One turn moves every row onto another: examples first, then more rows asked
q807: [ -2  -5  15  -3   4  10  -2   9 -10   2   3   1  12  -2 -16]
q662: [  7 -13  14  15   9   6 -12 -14  12  -7  -3  -7  -5   9 -28]
q146: [  0  -6   1  -1   2   2   4 -13   8   8  -8 -19 -18   9 -13]
q953: [-13 -26   5   3   4  -9   6  -5   1  -7  -6 -10 -17   6 -12]
q511: [ -4  -5   2   1   4  -1   5 -13   8  10  -3 -15 -22  10  -9]
q823: [-10 -10   1   1  15  12  -8   2  -8 -12   0 -17 -10  -8 -14]
q549: [ 10   5  11   2   5   6   0  -8   3 -15   4   2  13   9 -21]
q261: [  2 -10  12   3   0 -11  -4  -7   3 -13   3  12  -5   0   5]
q600: [-15 -27   5   5   6  -7   6  -7   3 -12  -4  -7 -13   9 -11]
q343: [ -4 -14  14   3  -2 -10  -1  -7   2 -15  -1  12  -4  -6   1]
q498: [  1   0   3  -1   9   0   9 -14  14   1  -5 -17 -20   5 -12]
q802: [  6   1  18   7   9  10  -1  -7  -1 -16   9   7   9  11 -16]
q442: [ 11   2  23  -2   2   3   5  -4 -12   1  -9  -3 -17  11  -6]
q367: [ -4  -1  16  -3   7   8  -3  10 -11   5   6   4   6  -2 -12]
q457: [ -3  -9  12   3  -3 -11  -5  -3   0 -15   2  14  -5  -3  -1]
q130: [  4 -14  13  16   4   8  -9 -15  12  -5  -4 -10  -5   2 -29]
q867: [  5 -18  14  14   9   8  -7 -16  15  -7  -4  -8  -4   6 -25]
q98: [ -6 -16  -2  -2  13  14  -8   3 -10 -11   6 -11 -10  -3 -13]
q845: [ -1  -8   0  -1  -2  -3   5 -15   9   1  -9 -18 -21   8 -13]
q889: [ -8 -10   1   0  14  12 -12   6  -8  -8   3 -15 -11  -4 -10]
q709: [-14 -27  11   7   3  -2   9  -1   6  -6   0  -6 -15   4 -10]
q35: [  1   0  10  -1   6   5  -9   2 -13   8   4  -1   9   0 -10]
q574: [ -7 -13   1   0  14  15  -7   3  -7  -8   1 -19 -11  -4  -8]
q536: [  1   3  17  -1  10  12  -6   5  -7   5   6   4   7  -1 -11]
q423: [ 11   5  21  -1   2   4   9  -9 -11   2 -11  -6 -16   7  -9]
q936: [  5   5  26   2   0   1   8  -3 -11   3  -9  -9 -14   9  -7]
q951: [ 11   7  22   0   1   0   5  -6 -12   0  -8  -4 -15  10 -12]
q93: [  8   5  15   6   6   6   1  -9   3 -14   7   7   8  11 -19]
q214: [ -6  -6  15   5  -2 -11  -2  -7   8 -16  -2  10  -4  -1   1]
q917: [  4   0  14   2   4   6  -5  -9  -3 -19   1   8   6  16 -21]
q868: [-17 -23   7   5   7  -7   6  -8   4 -10  -1  -3 -19  12  -9]
q573: [ 11 -15  10  10  10   8  -9 -17  10  -1  -3  -7  -5   5 -30]

q600 goes to q93
q498 goes to q35
Where do these go?
q951 goes to q574
q889 goes to q343
q549 goes to q511
q261 goes to q130
q98 goes to q214
q953 goes to q802

One turn moves every row onto another: examples first, then more rows asked
q220: [ -5  17   5  10   2   2   6 -11  -4  10 -17   5   9  -1 -11 -10  12   7
 -22]
q847: [-12   1   3  20 -15  -2   9  10  -3  -2  -4  12  17  10   8 -18   2 -11
 -19]
q946: [ -1  21  12   4   8   0   3  -8   0  13 -18   5   8   5 -11  -3   5   2
 -21]
q136: [ 18   7  17   9   2   4   4  -3  -1  -6  -7  12  16   6   3   0 -14  -5
 -25]
q21: [ -3  17  30  15  -8   3 -10 -17   4   4  -4   7  12   9   7  -2  -9 -19
 -18]
q386: [ 13   2  20   5  -1   3   8   0   6   5   1  -4  10  14  -3   5 -16   2
 -25]
q603: [-15   3  21  19 -10   3   4   7  -7   1   1 -10  -4  22   6  -8  -2  -2
  -2]
q738: [ -6  22  18   7   5   6   1 -16  -3   8 -19   3   0   7   2 -10   4  10
 -19]
q345: [-12  11  37  22 -11  -2   4   2  -3   1   2  -4   2  12  11 -13  -2   4
  -9]
q514: [ -5  -7   5  24  -7  12  -1   8   2   6  -4  -4   9  19  -4  -9 -12  -1
  -1]
q664: [ -4  15   8  13   4  11   1 -18  -2  11 -19   0   3   3  -6 -12   4  13
 -16]
q529: [ 10   4  12   0  -8   3  -1  -1  -2   1  -2  11   7   6  15   7  -6  -5
 -29]
q582: [  3   4   9  16  -8  10  -4 -23   1   5   3 -10  10   2 -13   3  -3  -8
 -21]
q143: [-13  24  19  10   3  -1   1 -12  -4  12 -16   3   3   5  -5 -10  11   3
 -15]
q288: [ -9   9  30  27 -10   6  -3  -9 -11  -2   1 -10   0   5  -2  -8   2   3
  -1]
q328: [  2  -5  10  17  -7  11 -14   4   1  12  -1  -2   5   8  -5   5  -8   4
   0]
q434: [-12  13  28  19 -11  -5  -5  -4  12  15   2   3  17  12  -1  -5  -7 -16
 -14]
q63: [-12   4  23  18 -13   1 -11   7  -8   9   2  -4  -2   7   1   2   5   1
   2]
q390: [ -5  18  13  15   6   5   0  -6   0  10 -24  14  11   3  -3 -17   2   8
 -14]
q706: [  2   8  15  18 -13   9   7 -17 -10 -12  -2   4   8  -2  13 -14   1   3
 -28]
q184: [-12  21  12  14   2   3  -4 -15   3  16 -20  10  11   3  -6 -13   6  -1
 -15]
q131: [ -9  -1   9  23 -18   8   3 -18   4   9   9 -14  10   3  -7  -9   2   4
 -21]
q479: [  5   2  11   2  -4   6   7   3   1  -1  -5   3   7  23  12   0 -17  -9
 -24]
q324: [-11   1   8  11 -12  -6  15  10 -11  -2   4  -7   4  14  -2  -4   8  -7
 -20]
q403: [-12   8  14  10 -12   2  -3  -6   7  10   0   1  10  22   7  -1  -9 -24
 -19]
q900: [  3   2  16  28  -2   7  -9   0   3   7  -6   3  18   4 -16  -5  -9  -5
   0]
q990: [  6  -4  14  25  -3   4   5  12   4   6  -2   1  17   8  -9 -11 -11  11
  -7]
q494: [ -2  19  16  10  10   3   1  -3  -2  12 -21   6   6   7  -9  -9   1   9
 -11]
q67: [  0   4  15  11 -15   7   0  -1  -8  -6  -3  14   3   2  25  -8   1   6
 -22]
q219: [ -2   7  13   8 -14   4 -14  -8   7  12  -1  13  13   6  10   5  -6 -18
 -21]
q642: [ -3   0   7  19 -15  -1   1  14  -9  -1  -4  17  13  -3  10 -11   8   2
 -14]
q783: [ -3   5  21  20 -16  14   3 -18   4  -1   0   0   6   8  18 -17 -10   8
 -24]
q673: [  3   5  16  17  -4  -5  11   5 -14  -6   2  -6   8   0 -14   0   8   2
 -16]
q225: [ -5   0   6  15 -14  13   8  -6  -4  -7  -5   5   6  15  22 -16  -8  -1
 -22]
q244: [ -6  11  21  26 -10  -7   3   5  -8  -6  -5  16  20  -1   2 -16   6  -9
 -14]
q890: [-11  -3  -3  17 -17  11  -1 -12   5  10   3 -10   9  15  -4  -5  -5 -12
 -17]
q238: [ -3  -2   4  14 -16  15 -15 -16   5  13   2  -2   6   4   2   4  -4  -4
 -15]
q965: [ -1   4  14   9 -12  -7  18   0  -4   0   8  -8  10   3  -5  -2   7   1
 -33]
q248: [ -2   5  14  23 -11  -4   6   6   7   5  -3  17  27   4   3 -18  -5  -7
 -22]
q905: [ -9   0   8  15 -16  -4   2   9 -13   2   6  -2   3  -2  -2   1  15   3
 -14]

q582 goes to q21
q220 goes to q143
q890 goes to q403
Where do these go?
q131 goes to q434
q905 goes to q63

One turn moves every row onto another: examples first, then more rows asked
q449: [-11 -13  12  17   7   2   3  18  18   0  -1  -3   2  -5 -10  -4  12  -4
  10   7 -12   1 -20  -5   1   2  -4   5  30  -9  -7  -3   7  -1   1  17]
q28: [  3 -20  11   7   9  -5   0  16  11  -2  -1 -10   0   0  -6   5   4   0
  21  -2  -7  -1 -20  -2  -4 -14 -15   7  23  -5  -4  -5   2   7  -5  16]
q957: [ -8   0  19   8   9 -12   1   9   9  14 -19 -13  -1  10   2  -2  11  -3
  -1  27  -1   3  -1  -2   9   1 -14   3  -6   7  -8  -6  14  11  -6  23]
q512: [-16   5  -1  16   0  -7  -3   4 -10  10  -7  11   8   1 -11 -12   9  -5
   1  20   2  -6 -19 -11   4   1   3  12  -5  12  -9  -5  17   5  14  10]
q631: [ -6  -7   9  18  -4  -9   2   0  16  17 -17   5   3  29  -9   0  15   4
   9   6  -5   9  -4 -10   4 -21   0   5   0   0  -7   6  16  -3   4   5]
q65: [-12   2   5   5   3   0  -2 -11  32   1 -12  -2   5   3   8   5  16  -3
  -2   0   7   7 -14  -8   4  -5 -15   1  -7   5  -6  -6  12  10  -2  14]
q329: [ -8   0  16   5  18   6  -2   2  12  -9 -10  11   5   9   1   8   4  11
  11 -16   1  -3 -11   1 -14  -6  -1  16  14  11  -7   5  12  15   7   6]
q200: [-15  -1  -6  -3  -3  -7   5  -5  -5  -7 -26   8   3  12   4  -2  10  -8
  13  -7  -1  -9  -5   5   8 -13 -16  12  -3  -5  -6  -7  13   6   4   3]
q815: [  2  -6  -5  22  -5   1 -14  -7   1  -4 -14  13   6  16  -5   1   8  -8
   3  13  10  -8 -28   0  -3  -3  -4  19   0   2  -4  -1   8   3   8  10]
q150: [-13  -6  14   3   2   3  -6   5  14  -2 -14  10 -12 -10  -8  -6   8  -4
  -4   2 -12   1 -13   1   9   0   0  -6  28  12  -2 -10  21   6   5   4]
q84: [-13  11  21  -3  14   8  -5   4   9 -10  -8   5  -6   0 -14  -3   8  21
  18   2   6   0 -17   1   8   5   2  13   7   3  12  -8  13   2  -8  20]
q108: [ -6 -11   5   3   0  -2  18   8  15   5 -18   2   3   9  -6 -13   4  -6
  10   0  21 -11 -16   8  12 -16   2  15  -1  -1  -7  14   7   5   1  20]
q125: [ -1  -8  17  16   4   0   6 -13  12   0 -10   2   9   3  -9 -10  12  -4
   2  -6 -10   2  -4  -7  -2  14   7   8   4  14 -15 -19   9  17   0  11]
q635: [ -9   3  -2 -10  10 -13  -7  -1   6   8  -2   6   9   5  -2 -14  16   5
  -4  -8  -2   2 -13  14   4 -10  -1  13   6   8 -19 -13   3  -2   1  18]
q622: [-10   7  13   8   3  -8   2  -3   9  -7 -27 -15  -5  11  -2   0  21  11
  12   9   5   7  -5 -15  10 -13   7  13   5  -7 -11 -16   4  -7  -2  14]
q297: [ -1 -11  22   2   1   0  -7   4  12   6 -17   2  -5  -7 -14  -2   4  -2
  15   0   0   4 -11   9   8   2 -11   7  21  18  -2 -19  27  -8  -3  23]
q246: [ -5  -5  14  -5   0  -4   7  19   8  18  -1  17   1  11  -3   8   7   6
   0   2  -6  -5 -15  11   0   3   4  10  14  12 -12   3  10  -1   1   6]
q698: [ -3  -4  -7   4   6  -6  -8   0 -23   2 -23  -1   6   5 -10  -3   7   1
   0  13  21  -6 -13  -6   7  -8   3   9  -1   4  -2 -10  10   8  -1  15]
q876: [-18 -13  15  15  21   0   1   8   3   8   1  -8   2  -5  -9   2  13   3
   7   4   1  -1 -21  -7  -2 -12  -3  -9  27  -5  -1   0   7   0   0  21]
q43: [-25   8   6   2   9  -3   2 -14 -11   2 -13   3   2   6   6  -7  11  -2
  18   8   1  -2 -14   9   3 -11 -14   6 -10   6  -2 -16  18  -4   5  19]
q518: [-18   5  12  18   1   1   5  -4 -13  -5 -23   7   7  19   2 -10  16  -5
   7  14   6   0 -17   6   9  -8 -11   4   5   0  -8   1  21 -14   4  26]
q46: [ -9   4   4   7 -15  -6   7   3  -3  -6 -13  16   7  14   8  -6  17  -8
  -1   4  -6 -11 -11   2  17  -9 -21   7   3  -1  -7   3  18   3  -3  20]
q250: [  8   1  20  17   1  -3  13   0   8   6 -15  -5   4   1 -26  -8  10  -4
   6   3   0   6 -17   0  20   2   2 -10  -4  18  -7 -12   9  11  -3  14]
q551: [ -9 -16   4   7  17   1   3  17   8  10  -7 -11   3  -8 -11   0   2  11
  22  -5  -4   6 -16  -3   2  -9  -7  -7  20   1  -3 -12  14   0  -2  16]
q949: [  2   4  -8  11 -12   0  -3   3  -1  -7 -14   3  11  -3  -3  -7   5   8
  13   2  10  -4 -20 -10   8  -5  -7  23  -5  15  -6 -15  14   7   1  19]
q702: [-10   5  16  22   2   2 -10   8   7   3  -6   4  -2  11 -10 -21  15  15
   0   6  -7 -10 -14  14  17 -10 -10   8  -1   5   7  -4   5   4   1  23]
q550: [ -4  -9  29   4   6  -8  -2  -7   9  -7 -13   0 -15  -4  -9   6   4  -8
  22   5  -2 -13 -19  -7  -3 -17  -6  14  22   9   0   2   7   3   6   9]
q408: [ -9   6  31   3   7  -2   9  23  -4   1 -11  -4   1   4 -21   3   8  -2
   5   9  18  -1 -15   9  11  -6   0  11  11   5  -5   8   7   2  -2  17]
q469: [  5 -15  19  10   0  -8  13 -15   3  14 -14   1   5   9 -13   5  14  -2
   1  -1   4 -11 -14 -10   6   0  10  -1   5   9 -13   0  -7   2  -5   9]
q577: [  6 -10  26  10   5  -1  -1 -17   2  -9 -14  -4  -2  15 -15  -9   3   4
  17   8  -3   3 -18 -12   2   0   8   0  -2   5  -1  -6  -1  13 -12  11]
q169: [ -9 -16  32   0   1  -5  -2   2  -6   2  -9  -1  -3   5  -5   1   2  -2
   5  -1  11  -3 -15 -15   1 -21  -1  -2  26  13  -5   6  18  -1  -6  16]
q69: [-16  -2  15   9  25  -7  -3   3   4 -10 -22  -1   2  19   6 -16  -1  10
  10   0   5 -16 -20  -6  -4  -2   2   4  -2   1 -16   0  13   2  11  17]

q518 goes to q43
q622 goes to q65
Where do these go?
q169 goes to q297
q577 goes to q125
q551 goes to q28
q246 goes to q408
q949 goes to q815
q69 goes to q635

